Rows are one point carried round by a steady rotation, each followed by how many ticks it has turned.
The counts run from 0 to 208.
[126 112 136 121 121 146 150 141 122 116 155 135 105 159 158 104 138 171
 128 143 135 103 166  83  75 122 137 163 109 128 154  90 110 158 162  94
 163 122 192  97 122 181 134 133 123]
165
[136 133 122 132 143 156 107 118 107 157 164 167 110 165 147 136  89 168
 129 147 113 115 129  86  63 157 152 144 113 153 136 103  96 165 147 120
 137 129 173  90 137 195 136 113 126]
110
[132 122 110 127 160 132 103 118  94 155 143  97 128 147 126 177 133 190
 132 107 116 104 146 113 134 116 185  56 175 123 124 135 133 116 140 163
 122 135 116 120  90 177 157 134 135]
31
[111 148  98 113 115  61  94 105 104 107 103 181 170 152 112 169 128 126
 111 145 150 122 114 114 154 124 123 154 144 126 132 122  72 120 158 111
 136 157 148 130 139 103 111  91 102]
94
[162 116 152 144 155 170  82  98 180 161 127 100 141 119 118 132 121 118
 112 104  89 151  95 172 118 161 118 128 163 125  99 141 121 124  56 150
 131  95  83 136 118 105 138 168 142]
47
[129 121 119 130 116 144 152 163 143  95 131  82 138  71 114 136 202 121
 137 101 148 146 120 131 134  88 132 147 139 139  85 157 135  95 124 112
  88 135 134 128 106  54 124 135  97]
145
[ 98 148 163 163 120 149 136 114 175 140 129 158 124 127 179 140 122 142
 184 135 121 115  92 127  89 143  94 135 130 123 137 147 130 140 133 110
 134 123 162 159  71 154 107 179 106]
79
[ 86 101 126 157 179 179 133 134 134 187 169  63 118 120 113 127 120 124
 125 126 107 119 140 122  78 159 144 111 127 135 132 129 122 147  89 177
 130 117 123  65 113 154 136 133 157]
54
[103 116 117 117 125 157 169 136 137 101 154 116 126 117  88  99 137 118
  86 159 145 170 133 135 104 127  95 164 114 106 123 128 108 127 110  77
 139 173  89 122 171 102 175  85  96]
65
[159 144 159 138 144 140 133 140 156 153 114  98 107 101 164 133 116  84
 154 111 102 126 122 172 144 142 124  84  92 152 128 155 180 102 113 186
 104 104  88 152 128 153 100 179 162]
129
[ 68 119 136 163 164 121 119 107 110 185 109 106 160 131 105 107  88  97
 106 119 111 106 110 133 158 171 110  97 153 109 139 164 111 149  88 174
 128 129 100 101 128 133 137 101 167]
131
[179 111 154 121 158 177 119 145 120 171 144  97  83 118 156 119 132 164
 143 105  91 123 150 123 108 125 167  84 136 146 124 126 176 136 120 167
 102  93 121 135 109 178 141 167 154]
190
[154 103 107  91 114 118 117 150 140  99 131  96 111 156 157 150 111 115
 104 133 144 115 184 164 159 129 132 118 105 104 151  69 101 111 128 163
 181 121 101 131 148 164 105 153 148]
98
[147 125 133 136 128 128  86 145 170 138 127 122 127 140 160 143 134 125
 136 110 119 108 132 141 118 136 145 153 133 141 128 108 102 131 133 153
 131  60 186  96  76 123  73 177 167]
23
[ 80 122 103 130 138 143 137 115 150 109 159  91 127 137 115 185 151 128
 135 153 142 144 124 160  95 139 105 107 102 110 113 142  84 108 115 136
 155 202  82 140 117 128 160 138  75]
147
[167  98 108  89 110 150 136 156 147  89 146  73 107 128 139 170 185 158
 149 116 145 142 180 152 125  83 154 102 137 117 110 107 122  96 137 123
 142 136 112 147 100 111 142 170  99]
91
[ 68 122 112 146 128 109 116  93 136 127 114 107 181 123  86 132 128  89
 112 115 134 142 113 169 168 135  91 104 152  78 115 140 105 127  83 136
 143 166  74 134 126  84 127 119 116]
70
[ 94 152 112 107  98  63 158 129 114  92 108 171 144 135 130 128 129  89
 123 165 150 130 127 122 147 127  96 157  90 130 150 133 114 118 152  94
 142 177 128 142 170 116 102  86  91]
149
[134 154 117  88  91  95 148 149 129  68 135 157 107 140 160 158 152 118
 143 160 168 133 145 125 123 107 116 152  68 155 139 104 119  99 178 100
 147 156 150 157 150 144 103 135  84]
12
[109 139 157 165 140 166 142 121 157 162 142 160 139 117 137  78 106 102
 128 149 110 138  78 124  79 155  96 198 119 154 127 149 129 169 108 113
 106  99 172 111 128 124 119 128 125]
133
[135 127 175 136 133 167 175 132 135 161 135 108  72 101 153 103 117 134
 170 126 103 127 137 133 106 124 112  91 110 136 158 140 202 135 127 130
 116 134 114 159 127 179 156 149 143]
135
[166 128 124  89 127 113 120 121 118 123 126 137  96 146 142 146  97 105
  96 160 122 149 154 148 132 152 127 115  80 137 139  86 140 124 122 153
 166 148  65 140 193 189 141 116 136]
43
[ 99 135 126 146 123 101 143 166 132 138 128 105 116 143 156 132 116 117
 162 122 125  62 162 111 140 136 133 131 106 135 154 118 112 125 154 167
 141  95 188  98  85 172  67 160 155]
160
[109 102  92 123 115 116  82 126 160  92 136 101 160 149 115 135 139 111
  94 118 149 130 152 164 130 139 119 165 138  97 114  97  54 132 104 134
 181 115 127  94 116  74  94 130 120]
16
[115 107  93 124 128 142  91 125 120 105 165 120 160 163 105 149 152 170
  98 128 148 136 138 108  87 121 154 151 158 108 100 102  58 140 126  98
 158 150 156  94 117 107 147 102  96]
170
[ 96 127 144 144 148 141 184 136  97 155 142  79  89 113 138 104 116 119
 155 129 117  98 160 117 141 122 137  71 127 110 162 148 178 135 123 153
 127 147  99 116 137 187 161 112 161]
136
[154 145 162 147 129 118 152 134 101 158  98 166 119 104 125  69  93 104
 134 124 105 121 104 123 156 137 123 140 124 154 141 148 189 139 136 125
  87  85 150 138 154 130 113 117 173]
51
[ 69 148 120 162 164 146 120 138 118 179 170 122 132 133 128 145 106 120
 138 143 123  96 109  96  69 177 140 129 105 160 126 163 115 139 124 163
 113 135 151  85 117 181 126 113 134]
55
[131  96 139 138 143 184 174 138 118 131 167  70 101  97 114  77 142 149
 118 117 116 146 152 113  96 114 129 131 123 120 138 127 168 140 104 116
 119 139 106  96 143 122 191  97 126]
59
[110 129 104 142 117 104 174 177  97  98 125 101 141  83 101 107 181 102
 130 124 166 116 127 100 146  90 137 146 112 138 124 144 143 105 151 113
  90 141 147 111 142  76 115 103 114]
144
[105 168 104 139 135 108 139 144  91 142 145 123 143 105 117 178 172 112
 158 130 140 116  87 105 119 119 159 104 111 169  93 193 138  97 154 145
  67 158 125 123 128 122 123 130  92]
62
